These are runs of 6 systems, one row a step. Runs of the same system follow the same rule from any start.
k706, path 1:
[[-28  23  19  -4  39   0 -35 -24  55  18 -29  -5   4   7   4 -50  23 -32
   17  -4]
 [-37  17  -4  -6  36   1  -4   9  48  44  -6 -28  19   9  15   7  46  32
   38 -18]
 [  0   8  19 -25  27 -19   5 -11  46 -12 -21  21  31  25   4  -6  59 -24
   40   0]
 [-30  21  -5 -19  26   2 -23   8  61  43 -44 -18  24  -4 -10 -28  13 -27
   18  10]
 [-19  18  -3 -26  28  -5  11  19  41  27 -23 -10  24  -7   3  47  50  26
   39   1]
 [ -5   7  -5 -34  17 -40   3  -2  45 -13 -42  27  26 -10  -8   0  35 -43
   21  12]
 [-17  -3 -33 -16  16   1 -22  24  45  46 -47 -24  30 -35 -20   7  17  -9
    9  12]
 [  0   4  -9 -18  18 -14   1   2  15  -2 -37  18  25 -34   2  68  50  11
   31  12]]
k924, path 2 (8 x 20):
[[  2  15 -29 -10 -40  -9  33  43 -31   6   8 -17 -14  -6 -24   1 -65  -2
  -32  10]
 [ 34  -4  17  -7  49   3  21  10  24 -19  14 -17 -34  -2 -20  21  60  20
   -9 -25]
 [-12  11 -23   3  -8 -47 -17 -18  -6 -36 -34  45  18 -17   9 -34   2 -58
    1   0]
 [ 22 -48 -23 -16 -37   3  35  38  -5  20  36 -20  -5  -8 -33  15 -41  15
  -27  11]
 [ 15  -3  27   8  43  -6  -4 -29   3 -36   9  15 -44 -31   9  33  50  17
   -4 -20]
 [-24   7 -49  25 -17 -38 -24  -1 -17  -8 -13   9   9 -15  10 -60 -22 -41
  -18 -16]
 [ 10 -74 -10 -19 -12   6  27  22  32  36  49 -21   5   3 -17  20   4  34
   -1   0]
 [ -9   2  34  15  25   0 -35 -58  -4 -26 -14  38 -27 -43  26  27  16  -1
    5   4]]
k706, path 3:
[[ 16   7   1  17 -10 -19  26  -6 -34 -48  41  15 -10  51  12 -44   8 -10
   -7 -29]
 [  2  -1  12  16 -23  47 -16  -2 -15  30  21 -26  12  49  -4 -59 -42  -7
   -4   8]
 [ -6  33  54  -9   0  37  26  -9 -14   4  33 -16 -32  38  11  26 -22  45
   12   5]
 [-14  32  16 -23  -9 -38  43   5   5 -34  32   7 -33  45  -1 -43 -23 -16
   -9 -16]
 [ 12  11 -18   3 -16  26  20  48  -4  32  17 -47  17  52 -23 -46 -20   2
   -9  -9]
 [ 12  45  41 -19 -21  36  32   4 -31  -4   1   3  13  46   1  34 -22  16
   25  28]
 [-23  23  20 -49 -25 -29  40   8  20  -3  17   6 -32  15 -17 -14 -61 -19
  -11  18]
 [ 24  17 -32 -13  -4   1  46  66  -5  13  13 -47 -14  12 -38   0 -11  13
  -28 -15]]
k884, path 4:
[[  1  10  -2 -29 -37  -4  53  38  -2   8  32 -21   7  56 -18 -20 -37   2
    0   4]
 [-17 -10  12 -11  37 -32  -6 -19  39 -16   8   6 -62 -44  -6 -10   9  -8
  -27 -19]
 [ 24 -27  -5  55  -8  50 -37 -20 -54   5  11  -1  21   0  22  10   8  26
    2  -5]
 [ -9  23 -16 -21 -16 -25  39  30  10  -4  16 -10  21  65  -7 -49  -1 -19
   13 -14]
 [ -4 -47   9 -19  22 -10 -21 -19  53  11   1   4 -35 -48 -23 -11  -4 -21
  -26   6]
 [ 23   9   9  42 -14  53 -10  -3 -65  -1  20 -15 -15   4   9  17 -21  36
  -14  -2]
 [-35  37 -21  -3   7 -43  17   9  16 -10   7  -5  11  44  17 -55  21 -12
   19 -34]
 [ 17 -69   6 -11  16  19 -32 -15  51  30  -4  -3  10 -25 -26 -11  15 -22
   -8  17]]
k924, path 5:
[[-39 -27 -31 -42 -23 -42  19  19  45  32  -1   6  22 -19 -10   9 -20  -6
   11  16]
 [ 40 -32  19   6  13  43 -23  -9  -5   9 -13  -2 -18 -52 -22  48   1  10
  -19  24]
 [ -4  27 -46  46   0 -19 -12   2 -60 -29  -8   8  10 -18  33   7  24  13
    1 -33]
 [-47   0 -37 -25   4 -36  18  35  53  44   4 -32  -2 -13  -8 -13  -8  12
    1 -16]
 [ 31 -48  16  -5  20  33 -35 -19  30  20 -23   7  17 -33 -20  25  31 -13
    5  25]
 [ -3  11 -32  29 -34  -4 -12  -7 -73 -18 -10  25  25 -24  31  37 -15  13
    7   1]
 [-37  31 -25  -5  18 -11  21  41  22  37  11 -51 -32 -16  -5   6  -9  43
  -10 -28]
 [ 10 -19   0   1  42  11 -38 -13  46  17 -37  -1  28 -13  -8 -12  59 -24
   17  -1]]
k686, path 6, 8 rows:
[[ 27 -59 -13  21  -3  28 -23   2   9  22  25 -23  12  19 -20 -61  -2 -19
  -22  -9]
 [ 31 -32  59  -1   4  30 -11 -51 -10 -28  16  37  -8   3  10  31  16   4
   14  22]
 [-53 -37  -2 -22  -3 -27  -1 -13  51  39  22   5  -5 -28  14  18 -14  26
   18   4]
 [  7 -14  -4  37  22  39 -37   0   1  30  13 -45 -29 -14 -11 -43  -9   8
  -33 -21]
 [ -6  16  54  10  18  23 -34 -59   1 -19 -12  33   6  22  28 -12  21 -15
   32  11]
 [-40 -12  11 -27 -14  19   6   5  38  63   9 -18  28  13   4  24 -20  32
   37  24]
 [  1  36  11  19  34  39 -22  10  -4  22 -17 -42 -51 -37 -13  10 -11  25
  -29  -9]
 [-39  54   4  22  19 -12 -35 -33  -3 -11 -38  20  16   3  36 -27  19 -21
   28  -8]]
k884, path 7:
[[-29  30  19  15  15  21 -23 -18 -11  17  -7 -12 -47 -51  14  37 -27  38
  -10   2]
 [ -8  47   3  26  20  18  -7  -5 -18  -2 -14  -8  31  39  30   2  49  22
   41 -19]
 [ -6  -8  16 -38  -4  -6  -4  -9  48  12 -28  21  43  21 -11 -22   7 -47
   27  33]
 [ -4  -8  37 -31 -16  26  10  -7   6  21   9  -1 -31 -26 -16  48 -54  19
   -7  40]
 [-21  57  21  14  17 -11  14 -16 -30 -30  11   8 -34   4  35  32  14  39
   15 -24]
 [ -9 -24  -5   4   8 -14 -17 -27  20  -4 -13  33  56  14  25  -5  57 -14
   48  -2]
 [ 31 -40  21 -43 -36  19  29  10  10   9   9  13  23  13 -30  28 -27 -13
    5  47]
 [-17  26  14 -18  -7 -35  33  -5 -16 -33  22  17 -63 -29   5  33 -36  17
  -21  -2]]
k927, path 8:
[[-22  46  44 -27  34   1 -12 -27  42  -1 -39  15   0  -3   5  13  24 -17
   32  17]
 [  7 -19 -21  -6 -17  37 -15  31   9  57 -16 -35  23 -16 -32   3 -36   0
  -12  27]
 [ 10   7 -18  19   2   4 -10  -5 -36 -15 -26  23  44 -14  25  55  49  17
   33  -2]
 [-30  58  34 -43  16   0   4   2  45  16 -40  -2 -15  -9 -13  10 -17 -16
   13  27]
 [ 30 -21 -43  17  -5  34 -10  45 -11  40 -16 -41  29 -18 -32  13   5  14
  -15   3]
 [  1  33  -3  -2   7 -16   0 -10 -11 -27 -41  34  41   5  22  29  48 -13
   42   8]
 [-22  33   9 -51  -6  -1  25  31  41  35 -19 -22 -14 -12 -32  15 -39  -4
   -3  30]
 [ 46 -23 -48  24  11  13  -4  35 -24   4 -18 -21  26 -28 -22  33  44  12
  -12 -14]]
k686, path 9, 8 rows:
[[ 10 -14  44  -4   0  33  -7 -19   7  10  30 -16 -50   3 -22 -30 -51  -6
  -33  11]
 [-34   3  33  18 -16   6 -32 -60 -26  -9  11  36 -15 -11  40   3 -39   5
   12  14]
 [-49   9  22  -3  -6  13   9  -6  20  43  43 -27 -13  39  21 -26 -31  37
   18  -8]
 [ -4  41  49  -2   7  43 -17 -18  -2  13  -8 -19 -40   3 -14 -24 -54 -13
  -19  21]
 [-49  47  17  14 -19  10 -21 -34 -34   6 -11  18   7   2  43  13 -36  16
   31  14]
 [-38  58  11 -10   3  12  27  25  11  36  16 -44 -14  42   6 -17 -28  30
   13 -11]
 [  0  74  19  -4  -1  25  -9   2 -23  -4 -39 -10 -22  -2 -15 -13 -45 -28
  -15  22]
 [-32  62 -10  11 -28  -8   8   2 -47  -5 -16  12  25  15  37  22 -20  17
   30   3]]
k412, path 10 (8 x 20):
[[  1  71  -8 -11  14  18  29  51  -4  19 -21 -45   0  23 -18  11   3  17
    4  -6]
 [ 41  40  20  -2   6   4  40  10 -42 -52   4  10 -12  27  -1  29  27   8
    1  -7]
 [  7  16 -10 -48 -28 -39  55  30   0 -25  -7  20  19  20 -20  19 -10 -22
    9  18]
 [  2  25 -21 -29  18 -18  39  50  17   6 -13 -26 -21 -32 -25  52  14  27
  -10  -7]
 [  4  32 -20   7  19 -51  21   4 -20 -55 -11  23 -16 -20  16  24  44   1
    1 -28]
 [ 15 -41 -53 -17 -13 -51  31  31  12 -18   5  15  35   0 -14  -2  36 -19
    3 -13]
 [ 15 -50 -17 -21  16 -28  12  11  29  -4   6   4 -24 -62 -23  47  23  12
  -20  -4]
 [-34  -1 -34  14   9 -58 -19 -18   2 -22 -14  30 -11 -59  25   5  14  -7
   -4 -23]]
k412, path 11 (8 x 20):
[[-47  36   9 -22   8 -25 -16 -22  22   4 -44  28   0 -47  16  35  -5  -6
   25  21]
 [-11   9 -49  34  12   3 -18  19 -11  23 -19 -19  50   3  21   4  48  24
   27 -27]
 [ 45 -58  29  -1   6  18   2 -28   1 -22  19  29  26  14   3  31  53   5
   22   8]
 [-18 -18  -2 -29 -28 -12 -13 -17  14  14 -32  34  27 -40  -4  30 -29 -26
   15  47]
 [-43  11 -24  18  15  10 -19   8   9  50 -10 -26  13 -26  22  36  16  51
   26 -13]
 [ 15  -3  24  24  28  14 -26 -40  -2 -25  -7  24  25  21  26  -5  66  -4
   33 -13]
 [ 23 -53 -11  -9 -41  16 -12  -4  -7  14 -13  25  62   1 -12   9 -11 -25
   15  41]
 [-34 -11  21 -16   3  23  -6 -13  21  46   6  -8  -8 -31  10  59 -17  48
   21  22]]
k927, path 12:
[[-38  29   5  18  41 -25 -27 -23  29  -8   0  -5 -38  -6  20 -54  19 -11
   -5 -38]
 [  8 -44  14   4 -15  36  -2   0  20  37  42 -23  22  57  -6 -48 -13   2
    7   3]
 [ 23 -30  13  11 -38   2   5 -33 -57 -42  23  47   3  -5  20  33 -19   2
    2  18]
 [-51  42  10   3  16 -25  -9 -18   5  -6   5  -1 -65 -35  19  -5 -31  15
  -17 -17]
 [ 14 -15   5  31  30  46 -22   4  12  28  23 -46  -7  29  -8 -47  23  15
  -10 -28]
 [ 16  -9  20  14 -33  14  -8 -33 -38 -26   8  40  36  45  19 -25 -10 -30
   19  19]
 [-36  28  11 -11 -29 -14  25  -5 -27   0  24   6 -41 -14  15  28 -66  28
   -7  11]
 [ 22  18   3  37  44  24 -13   7 -14  -8  11 -35 -50 -14  -5  -9  27  24
  -31 -38]]

Which system made each of these runs?
path 13 (2 x 20):
[[-35  67   0 -18   6  -7 -11   9   9  12 -50  -8 -27 -40 -10   5 -35 -15
  -11  16]
 [-19  52 -38  40 -11   7 -16  16 -50   6 -19 -14  30  14  27 -17  -3  11
   14 -21]]
  k686
path 14, 2 rows:
[[-19  25  -4  45  -6  26 -46 -27 -53   6 -16   4 -11 -36  29   8 -31  13
   -9   2]
 [-26  -9  14  11 -11  11  -1 -18   9  23  38  -5  30  65  29 -43   4  13
   37 -11]]
  k412
path 15:
[[-42  14  25 -32 -15   3  30   8  29  40  32 -25 -29  18  -3   0 -56  27
    6  11]
 [-12  43  12  23  -3  24 -26 -12 -34   2 -11 -15 -48 -25  -1 -22 -60  -5
  -33   5]]
  k686
path 16 (2 x 20):
[[-44  69  -6  23 -19   5 -14  -6 -40   8 -17  -3   9  17  32 -20 -41   3
   16  -1]
 [ 21   6  22   2  10  41  22  19  10  20  26 -37  18  72  -8 -21  26  21
   20 -13]]
  k412
path 17, 2 rows:
[[ 35  -9  22 -31  34  11  20  11  32  -4 -11  -5   0  -9 -25  54  53  12
   12   6]
 [  3  -7 -31 -14  -4 -18 -22  10  20   5 -53  11  22 -40 -26 -15  -6 -55
  -12  22]]
  k927
path 18 (2 x 20):
[[ 56 -34  -3 -26   3   7  27  32  24  -7  -1  -9  18  25 -45 -14  27 -32
  -13   9]
 [  6  -2   1 -16 -16 -12  14   2 -24 -18  -3  16 -41 -59 -14  60 -40  12
  -26  19]]
  k412
path 19 (2 x 20):
[[ 15 -32 -24  25 -35  16 -10   5 -45   4  21  -8 -18 -24 -14 -11 -58  -1
  -42   5]
 [-44   8  33  -8   5 -12  10 -21  27  12  48 -11 -49  17  17 -32 -34  21
   -1 -16]]
  k412
path 20, 2 rows:
[[ -7 -45 -11 -21  30 -26  -7   2  72  20   1  -8 -16 -31 -22 -25  23 -20
  -16 -10]
 [ 28 -70 -13  16 -22   5 -33 -31 -23 -14  -3  40  27 -37   3  17   5 -19
   -3  18]]
  k924
path 21 (2 x 20):
[[  2 -32  65  -7   4  42 -24 -54  18  11  20  20   1  17  11   5  -1   6
   25  25]
 [-17  33  18  36 -24  28 -21 -30 -58  -8  12  10  -2  28  33 -23 -39   6
    7   2]]
  k924
path 22, 2 rows:
[[-21  57  28  28  18  16  -5 -19 -34 -12  18 -13 -53   7  26  -1 -18  34
   -8 -24]
 [ 13  37  23  27  14  45 -17  -6 -21   1   6 -32 -21  40  -6 -61 -15 -10
  -15 -12]]
  k927
path 23:
[[ 13  32  35   9  24  24  19   7   0  -8  34 -32 -38  55  -5 -40   9  16
   -7 -27]
 [ -9  10  31 -20   3 -17   4 -26  28 -20   6  27  18  55  11 -55  15 -41
   26   2]]
  k924
path 24, 2 rows:
[[ 16 -58  24  14   5   4 -11 -35  14 -13  49  14  -7  31   7 -51  14 -12
   -4 -16]
 [ -1  36  23  37  33  46 -33 -15  -9  13   3 -36 -26  23   7 -48   4   7
   -8 -22]]
  k706
path 25 (2 x 20):
[[-39  21 -49  27  -4  -7  -6  32   1  44   6 -40  22  14  14 -37  -4  23
    8 -31]
 [ 50 -26  42  13  33  35  -1 -18   5 -23  28  -3 -19  27 -10 -10  46   6
   -7 -16]]
  k412
path 26:
[[ 44  30 -13  -5  21  24  -1  36   0  -1 -47 -24  23   8 -39 -10  32 -33
   -8   7]
 [ 22  -9  -2   2 -33   2  32   6 -59 -28  25  19  -7 -10   8  66 -16  33
   -4   8]]
  k412
path 27 (2 x 20):
[[-52  16  40 -26   8  -1  -9 -26  39  26   8  -2 -47 -21   5  -2 -45  11
    2  13]
 [  6   2 -26  -3  29 -36  39  37  19 -14  30 -26 -27   8  -8  -3  45  24
  -13 -49]]
  k706
path 28:
[[-20  43 -14 -45 -20 -42  35  27  14  -8 -26  12  17  14 -15  -8 -23 -37
   11  19]
 [ 29  10 -46  16 -34   6  20  44 -60  -5  -2 -16  12  -8 -15  21 -26  10
  -24  -2]]
  k686
path 29:
[[ 28 -46  21 -15  12  35   2  -4  38  25   9  -8  46  38 -10   2  46   3
   32  11]
 [  8 -23   3 -20 -38  -9  -5 -21 -17 -15 -20  47  18 -35  -5  34 -34 -30
    0  45]]
  k927
path 30, 2 rows:
[[ 23   5   1  35  29  24  -2  -1 -16 -13  13 -15  20  40  18  -8  67  24
   20 -36]
 [-59  29   1 -35 -20 -40  10 -13  29  11 -11  24  19  13  18 -16 -28 -20
   32  15]]
  k924
path 31:
[[-27  50  37   1  20   9 -27 -43  -4  -9 -38  27  -6 -25  28  37   8   4
   29  16]
 [-51  28 -30  -1   1  -2  -1  28  26  60  -8 -39  29  11  11 -10  -3  27
   28 -11]]
  k686
path 32:
[[-17  52  10  28  18  14 -37 -19 -10  -3 -19 -17 -20  12   7 -69 -17 -30
  -13 -15]
 [ -6  27  34  -3 -25  35  -1 -19 -20  11  -6  15  45  54  21   1 -14  -1
   45  30]]
  k686
path 33, 2 rows:
[[ 21 -40   1  -3  -8  42 -21  -2  13  35 -20   1  67  11 -10  17  24  -3
   32  30]
 [-14   8   7 -21 -22  -2  -6 -19 -13   0 -35  36  21 -38  11  66 -17  -1
   25  41]]
  k927
path 34, 2 rows:
[[-68   8 -23   1  -2 -19  -8   1  31  50   3 -11  25   0  31  -3  -1  29
   36 -12]
 [-11 -13  20  -1  11  55 -39 -11  28  61 -22 -21  19 -16  -6  14  -9  11
   17  31]]
  k924
path 35, 2 rows:
[[ 16  71  33  -7  30  12  -3  -7 -11 -35 -47   9 -24 -11  -8  20  12 -21
   -3   9]
 [ 24  31 -43   0 -16 -15  25  51 -24 -15 -20 -13  26  29 -24 -32   0 -29
  -11  -9]]
  k924
path 36, 2 rows:
[[ 16 -16 -24  -5 -25  17   9  39  -7  28  10 -35 -11  -7 -41 -24 -55 -10
  -41   9]
 [ 33 -25  19   5  31   2  15 -11   2 -31  22  13  -4   6   7  40  70  29
   14 -21]]
  k924
path 37, 2 rows:
[[-10  62  19 -21   3 -32   9 -15  -7 -46 -41  40 -14 -13   5   7  -7 -38
    5  16]
 [-30 -35 -50 -14 -19 -25   8  34  35  50   9 -25  15 -23 -15 -11 -25   6
   -8  -2]]
  k706
